Rows are one point carried round by a steady rotation, each followed by how many ticks it has turned.
The counts run from 0 to 163.
[  6  -6  10 -18   7   8  -4   9   7  16  34 -20 -45   6  28   2  24 -40
  37  -2  52 -18 -15 -18   9  12  30  33 -32 -18 -10   8 -24  14 -69   9
  11  10  10 -29   6  23 -13  18 -10 -21  17 -15  17  -7   2  25   9 -26
  32   4  13   4  -3 -18  16  23  15 -11 -10 -16  65 -11  -1 -13 -22  -7
  14   7]
106
[-15  32  23  18   2 -39 -10  23 -45   2 -16  20  22  16  25  12 -18   1
  -9 -14 -46  30   0  -7  14 -14  -8  -5 -15 -41 -22  19  21  20  13  36
  45  19 -24 -28 -33  24  10 -16  -7  -6   5  26 -41  26  27  11  -3   0
 -39  20 -13  12  26  22   1  13  -3  -5  -1   9  -7  -5 -22  22  -8   0
 -23 -40]
63
[-41 -18   8 -12   3   6 -25 -19 -30 -14  32   6  -6 -20  23  21  41 -64
  30 -10   5 -28  -2  15  28  13  23  -7 -27  12 -43 -29  16   0  -5  30
  11 -12  -6 -32  -4  28  41  43  -9 -29  20 -44   2  -8 -18  14  21 -11
   2 -26  12 -18 -25  33  17  -3 -26  -1   9 -10   6  -4 -10 -21 -22  -4
  10 -19]
88
[-26  20  26   2   8 -28 -39   2  -6  23   1  21  -8  23  36 -12   3  22
  -5 -13   1  -7 -50   1   9  33   1   3 -23  -2 -23 -12 -36  -2  -2  -1
  17 -21  -4 -31   4  12  -7  -7  34 -51  29  -4   1 -16  15  40   2 -34
  23 -25  11  37 -10  41  12 -13  -1   2 -11  -6  37 -22 -21  30 -26 -27
  21   1]
9
[ 41  51 -22   8 -22 -37 -13  34 -16   7 -19  24  26   3   4  21   2 -29
  17   2   9  32   2 -13  23 -27   0  25   5 -27  -1   8  -4 -13   4 -28
  39 -33  -3  11  -7 -17   6  -5 -17  -1 -23  13 -23  28  22   5  39   6
 -34  24  10   5 -28  -2 -26  -3  -2 -30  40 -35   8   7  -4  19 -37 -26
 -34  17]
55
[ 46 -12   2 -29  -5   1 -18  18  30  15  10  15 -12  23   9 -10  30  -3
  37  15  60   0  -8 -26  12   1  45  16  12   2  -7 -51 -22 -27 -35 -37
   2   0 -10   0  39 -18  -4   8  11 -29 -10 -35  16 -24  12   5  23 -20
   7 -25  24 -29 -33   5   4 -36 -26   6  12 -36  -5  -5  25   4  -6  -4
  10  41]
0
[  6  -5   9  30 -11   0 -29  14   2  -4  -6   7   8 -25  12 -22  17  -7
  -5 -38  14  12 -12  30  -3  18 -43   4  -7 -21 -64 -37 -35  -2  -9  14
  20 -17 -37  -5 -20 -17  -8  -3  -6 -28  27   6   2 -25   4 -18 -13 -24
 -16  28   7  -1  -4  15  -9  16  10 -34  57 -18  54  11   3  -3 -40 -27
  24  15]
143
[ 14  19   6  28 -22 -27  13  -4 -15   2  -7  19 -19  34  15 -38  13  -9
 -33 -65   2  18   7  20 -12  23 -30  28  -5 -14 -59  -9   5  -4 -37  19
  42  -8 -16 -28  -8 -14  20   7   7 -23  37  20  -7 -20   5 -25   3 -19
 -12  19 -33   0  21  16  -7  44   1   7   2 -13  32  -5 -17  13 -35 -16
  21  -8]
15
[ -3  34 -24   9   2  -8  10  20   4  24 -28 -12  26  -6   1  14  20 -32
  -9 -26   4  34 -30   6  -5 -24  -7  29   5 -24  -4  -8  -7 -16 -10 -27
  22 -31  10  11 -16 -20   7  -1   1 -36  -8  11   6 -33 -18 -16  61 -40
 -23  36 -27  32 -10   3  -7   3 -12 -21  43 -25  47 -27 -21  -3 -16 -15
  -5  30]
163
[ 38  26   5  14  13 -38   5  36 -32  36 -34   9  -8 -10  18 -19  44  -9
 -14  21  20  11   2   4  -2  21  20  -8  17 -19  -6  34 -37  -5 -18  16
  -7  -4   1 -28 -34 -33  31   4  -5  28   6  28  -9  -7  11   6 -45 -30
  -5  13  -7 -18  24 -26 -10   3  -4  56  26  -9  19  -3 -23  23 -39 -31
  14  32]
26
[-25   1  10 -27  26  13 -15  20  10  28   9  -7  40  -3  29  13 -20 -40
  39  30   3   7 -20 -26   2  -8  13  15  26 -12   8 -24 -27  10 -17  22
  11   6  15  11 -49  20 -19  13   8  -5 -12 -35 -32   2  51  27  44 -14
 -23 -11  -7  -5  12 -11  16 -35 -22 -18  -9 -12  12 -21 -28 -10  23  22
 -17   3]
59
[ 42  24   5  27  15 -32 -24  50   5   6 -25  10  28   6  29 -22 -10  17
  -6  38  -4  29   0 -13 -23 -16   1  22  42 -12 -14 -16 -15 -39  13 -22
  23 -16 -13   9 -12 -11 -13  -7  15   3 -14  30 -17 -28  42  -9  -1 -29
 -46  38  -2  -9 -17   7 -11  15   9  -5  20   7   8 -12  18   4   4 -30
  -7   8]
151
[ -3  37  11 -12 -26 -38   2  18 -30  15  -4   4 -16  46  32   4  -4 -13
   2 -13   5 -16  23 -17   3  29   4  20   9 -25 -42  37   9 -16 -39  11
 -10  -6   0 -44   1  42   5   3  31  -9  35  21 -14  16   3   8  14  34
  -5   2  11 -20   2  18 -17  38  30  -5 -37  -1 -11  -3  23  -1 -16  -3
 -17 -38]
111
[-13  15  -7 -28  -9 -16 -12  29   0  28   1   0  19  31  32 -10 -30 -27
  43 -22  33  -5 -19   9  13  -6  -6   8  12 -12 -35  34   0 -39 -42  -3
   6  -8  23 -40 -24 -27 -33  17  36 -10  18  13 -43  -3  19  14 -30  17
  17  -3  11 -22 -10  -2 -30  34  31   7 -13  11  28  -2 -12 -18 -22  12
  16  -4]
113
[ -5  13 -16 -51 -21 -15 -18  45  17  27 -16  16  15  27   9  -2  -4 -18
  34 -24  40   3 -35   8  21 -28   2  13  17 -10 -25  16  -8 -42 -25 -25
   3 -13  31 -24 -11 -32 -12  16  26 -24  -2   1 -32 -18  15  29 -10  -7
  18 -16  -4 -16 -31  -1 -27  24   0  15  -4  -3  22   2 -24 -25 -32  11
  20  21]
114
[-22 -33   0 -39  24  24 -13  13  -8  28   5  47  29 -12  15 -11   6   4
  19  18 -31   4  -9  29   3  -3 -12  20   5 -11 -12 -46 -14 -15  24  20
 -20  -7   0  34 -15  -8  17  25   5   4  -5 -33 -17  22  31 -15  43 -14
 -24  38 -25 -54  12  40  28  21   5  13  22   9  10 -21 -24 -21  20 -19
 -37  -4]
41
[ -5  12 -14  -3  15  -5 -24  -1  -4  40  13  10   1 -23  29  -6  20   8
   6   8  -6  -7 -18  36   4  18 -12 -16  -6   4 -15 -15 -50  -1  -4  12
  -4 -31   6 -16 -55 -22   1   7  -7 -16  17 -19   6  -1  -9 -10 -31 -51
 -16  -6 -24  -2   8  17  20  -1 -20  33  48 -17  59 -12 -53  -6 -35 -15
  19  42]
28
[  5 -27  14  18  25  -5   0  23   0   1  -2  15  29 -28  35 -21  13 -27
  55  19  14  15 -15  28   3  -1  -4  28 -22 -29  11   9 -29   1 -11  17
  22   0 -13  -2 -21 -30 -14   1 -30  29 -12  16 -32 -12  43  14 -26 -42
  17  40  10  17  18 -14  15  21  25  15  56  11  48  -5 -22 -21 -24 -34
   1  17]
46
[  8  14  24   1  27  24  -1  53 -26  37 -56 -16  13 -25  -2  36  43 -10
  -7  -7  28  18  -8   2  20  10  -4  -5   5 -38   2  -8 -31 -16   8 -24
 -20 -14 -14   8  -3 -12  13 -14   1 -22  15  22   7  -1   2  -8  41 -11
 -32  12 -16   0   4  15   3  -2   8 -11  40  -3  23 -12  31 -28 -27 -21
 -24  18]
37
[  9  19  15   5  -3 -34 -18  25 -31  41 -11  37  -7  10  26 -20  10  35
 -18 -13   9   5 -49   6  22  20   7  -3 -25  -8 -18  -1 -41 -20  -5  -8
  25 -12   6 -41  23  -6   9  -9  20 -37  14   5  -8   2  27  38 -16 -27
  33 -19  25  30 -16  26  -9 -24  -6   7 -10 -14  25 -24 -16  46 -35 -29
   7   5]
8
[ 27  19  19  18  -7 -25  23   5 -27  14 -32  38 -26  29  21 -47  13 -12
 -39 -44  -2  27  11   2 -10  26  -5  20  -1  -8 -51  -4  10  -9 -39  22
  24  18 -11 -32  28 -23  32  11   5 -13  39   9  -9 -30   9 -11  21  -2
   6  26 -37  -3  21  14  -5  32 -13  14  -5 -12   0 -15 -20  31 -14 -15
  -3 -19]
14
[  7   7  -3  19   9 -24 -22  30  11  -8  -3  13  41   2  34 -40 -41  17
  -6  33  -7  26   4   1 -10  -1   5  27  25  -7 -34 -45 -12 -34  18 -15
  25 -33 -10   9 -13  -6 -11  -4  19   3   5   1 -14 -21  61 -12   3 -24
 -60  29  -7 -25 -16  32   2  32  10   2  10  -9   5  -5   7 -10   0 -30
   4  11]
150
[ 15  10   5   0   7   0 -17  27 -15 -39  -9   4  11  22  16  24  16 -39
   9  14  19  10  27 -25  -7 -20  36   7  10  -5 -35 -17  58 -32  17 -12
  -4  -2  -6 -14  31  32  15  17  17   3  11  12 -18 -21  -4   0  36  14
 -17   4   3 -10 -28  29  -5  30   2 -10 -10  18 -42   9  60 -40   2  -6
 -18 -22]
91
[-13  12  18   1   2 -49   7  -6 -15 -39  19   5  19  13  43  11  26 -47
   0  13 -18 -22  16   0  10 -11  42 -15 -13   3 -10  -5  21  24 -10  18
  10  26  24 -20  -2  29  28  25 -30  42  16  -7 -22  13  28  34  -5 -13
  -9  -2 -14  -9   6   8   8  -1 -24  47 -10   0 -49   2 -18   6 -19 -20
   6  -8]
81
[ 11   5   9  34  23  -5  28  53 -32 -17  -9  -5  10   2  35   7  16 -37
  29  -2  27  -6  10  -3  24 -15  28   9  -9 -39 -31   1  35 -10 -18   5
  22   7  -4 -25  27 -13  34  35  -5  16  15  31  -4  -5  24   7 -18   9
   4   2  24 -24 -24 -12  -2  23  20  25 -21   4  -1   3  34 -21 -20 -22
  10 -23]
93
[ 38  12   7 -22   2  -4   0   7   3  21   5  27 -17  25  10  -4  12   4
   8  13  32  -2   5 -25   4  10  46  17   2  -5 -14 -48 -20 -15 -24 -31
   9  -6 -25 -25  44   7  19  16  18 -31  -2 -36  35 -10  31  18  39 -10
 -12 -21   4 -34 -26  16   2 -29 -23   5   3 -44 -15  -6  24  15 -17 -10
   1  17]
1
[ 12 -14 -14  -8   1 -10 -17  13 -20  13 -13  33  16  22  -7  43  50 -33
  25 -20  12  31 -45  -5  11 -41  20  -1  -4 -16  16  -1  20   1  21   2
  25   5 -13 -12   4   2  19   5 -11 -35 -27   6 -23 -21 -24  31  26 -34
  30  -9  -7  38  -5  -8   8 -31 -37  -4  44  -9   1 -19 -40   2   3   6
 -26   6]
67
[ -4   7  24 -34  -9 -46 -11  -4  -8  33 -17  43  11  -9  16   0  61   7
  -9 -16  27 -15 -42  27  31  31   0 -15 -29   0  -9 -13 -59  -3   3  -5
 -25  -6  -8 -11  13  -7  20  -2   9 -21  23  -8 -12  23  18  24  -9 -32
  25 -15  17 -19   3  29  -5 -32 -16  37  30 -19  -5 -10  -9  21 -40 -40
  -9  23]
135
[ 24 -14  -9 -31   4  -1 -12  11  36   7  -2  22  14 -17 -18   4  29 -11
  18  23   7  21  -1  11  -3  -9  19  23 -12 -20  13 -33 -34  -3  11 -16
  19   9 -11   1  -2  -3  -5 -16 -40 -10 -32 -24  -3  -4   9   4  44 -58
   2  36 -13   7 -14  -9  18  -6 -27  -1  71 -20  46  -6 -32  -2  -9 -15
 -15  31]
48
[ 20  20   6   5   8 -14  -8  11 -36  41 -18  18  -2 -22  29 -12  36   0
   4  11   4   3 -21  26   5  23  11 -13  -6 -13 -16  12 -47  10 -22  15
   8 -18  -4 -20 -44 -40  22  16 -11   6  22   7  -4  -4   6  -3 -42 -36
  -3   1 -14  -5  20  -1  -2  -5 -17  47  35 -14  40 -13 -38  23 -58 -25
  19  30]
27
[ -5 -17  31 -18  26 -10 -17   3 -28  12  27  21 -31  40  32  -1  30  11
  18  50  -6 -23   1 -17   9  21  45  12 -18 -30 -14   0  20  -3   2  29
 -10  28   4 -25  21  43  37  21  11  -4  -6 -13  -4  19  16  29  -6 -19
  21   9  31 -13   0  10  30  14   2  31 -39  16  -1  -3  15 -17   1 -13
 -16 -36]
99
[  1  38 -12   9   9 -19 -36  31  13 -31  -1 -30  39 -17  10  50  35 -28
 -14  23  -2  11   6   4   4 -58  17 -13 -15 -28 -24 -12  28   1  -5   2
  14  20  21  11 -23  21 -14 -14 -17  -4  17  12 -18 -28 -23  12 -24 -23
   5  13 -12  16 -10   9  -2  25 -13  -6  33  12  18  22  21 -41 -34  -1
   3  -6]
84
[ -5  18 -11 -58 -28 -14  -9  35  23  36 -28  26  10  27  -4   8   9  -2
  27 -16   9  -1 -26   4  12 -32  21   0  18 -21 -12   0 -15 -43 -12 -28
  -6 -20  17 -44  13 -30  -3   0  25 -42 -18 -12  -9 -19  14  26  20 -15
  10 -36 -13  -3 -26   8 -22  10 -15  27  17 -16  18   4 -15 -19 -29   3
  27  23]
115
[ 36  35   8  -3   3 -37 -34  38 -26  44 -16  42   4  39   4 -10  13  26
 -14   1  29  14 -38   7  25   0   8   1  -4 -22 -26  -1 -19 -27   1 -15
  16   8  22 -29  28 -37   3  -5  17 -24  17  12 -19  -6   8  25 -17 -19
  29  -5  21  -4 -28   4 -20 -10 -18  12  -8 -22   8  -8   1  40 -32 -20
   8   4]
7
[  8  18  23   3   2 -33  22   3 -22   5  -1   4   0  28  56 -17  12  17
 -21 -18  27  -7   8   6  -1  19 -17  10 -14  -8 -31 -20 -19   3 -42   1
   6  -7 -20  15 -11  17  11  -5  22  16  52  10  -1  15  37 -15 -10  -3
 -45 -16 -24 -60  49  41  18  23  21  14  -6   4 -24   6  27  -2 -28 -17
  12  -6]
130
[-25 -25  -5  -3  -4 -21  18 -37 -26 -14   4  24   0  15  31  22  32 -42
  15 -33  -5  13  -8 -16  -7  -7  27   7 -21  -7  11 -22   8  31  -1   7
  32  -8 -42 -10  -4  53  30   7 -17 -23   0  19  23 -10  17  14  55 -23
 -22 -25  -4  29  18  14  36 -11 -28 -15  25  -7  -1 -13 -35   8  -1  -1
  -6 -26]
69
[  8 -23  25  34  18 -26  -3  33 -27  -4 -11  26  28 -13  39  -5   4 -10
  35  11  13  13   3  22   5  16  -6  26 -23 -36   5  18 -29  -1  12  17
   3   7 -29 -11  -4 -11  -7 -12 -11  38  -3  54 -34   0  53  10 -30 -20
   8  46  19  29  14  -8   7  20  38  17  21  14  31  -8  -6  -9 -18 -38
 -27  -5]
45
[ -1  -8 -15  -9  11 -33 -12   6   3 -12  46  33  -6  45  30 -36 -31   2
  33  30  -8   0  -1   4   1 -28   9  36 -44  14 -33 -14  34 -26 -21  17
  36  12  21 -14  19  11  -2  17 -18   9   1 -14 -24  -4   8   0 -20 -21
  23  18  -5 -32 -20  40  18  53   7  30 -19  17  13   2 -10 -15 -13  -5
  -7 -24]
101
[ 42  28  16  29  34 -30 -15  68 -11  21 -45   7  24  -1   0  -9   9  18
 -14  40  21  37 -10 -16 -13   7  34  20  29 -45   0   2 -24 -23  13 -24
  17   7  -9   1  -8 -20  -2 -14   9   5 -15  28  -5 -20  33   0 -18 -32
 -24  40  12  15  -6 -15 -13  -7   7  -2   2  -3  14  -9  18  12  -8 -26
 -10   6]
152
[ 53   4 -13   5 -36 -42 -18  11 -28  20 -17  40 -24  45   9  -4  33  42
  -8 -22  23  18   5  -6  -2 -17  -2   8 -10  -1 -42  23  17 -14   2  -4
  18   6 -28 -32   9 -18  28 -17   5 -19   6  23 -25 -11 -25 -13 -12  -1
   5 -18 -19 -15   6  17 -19  31 -12  33  43   2  -2  19  -8   3 -46  -5
 -13   4]
122
[ 41  35   8   0   8 -23 -41  51  -6  46  -7  27  13  42   2 -13   0  32
 -15  16  29  26 -23 -15  22 -22  -2  16   9 -12 -41   6 -10 -40 -13 -10
  16  14  47  -7  12 -42  -9   1  33  -1   2   1 -42 -26   1   6 -24  -8
  16  12  13 -36 -23  -8 -31   3  -7   1 -12 -10  -2 -10   1  10 -11 -14
 -14   9]
6
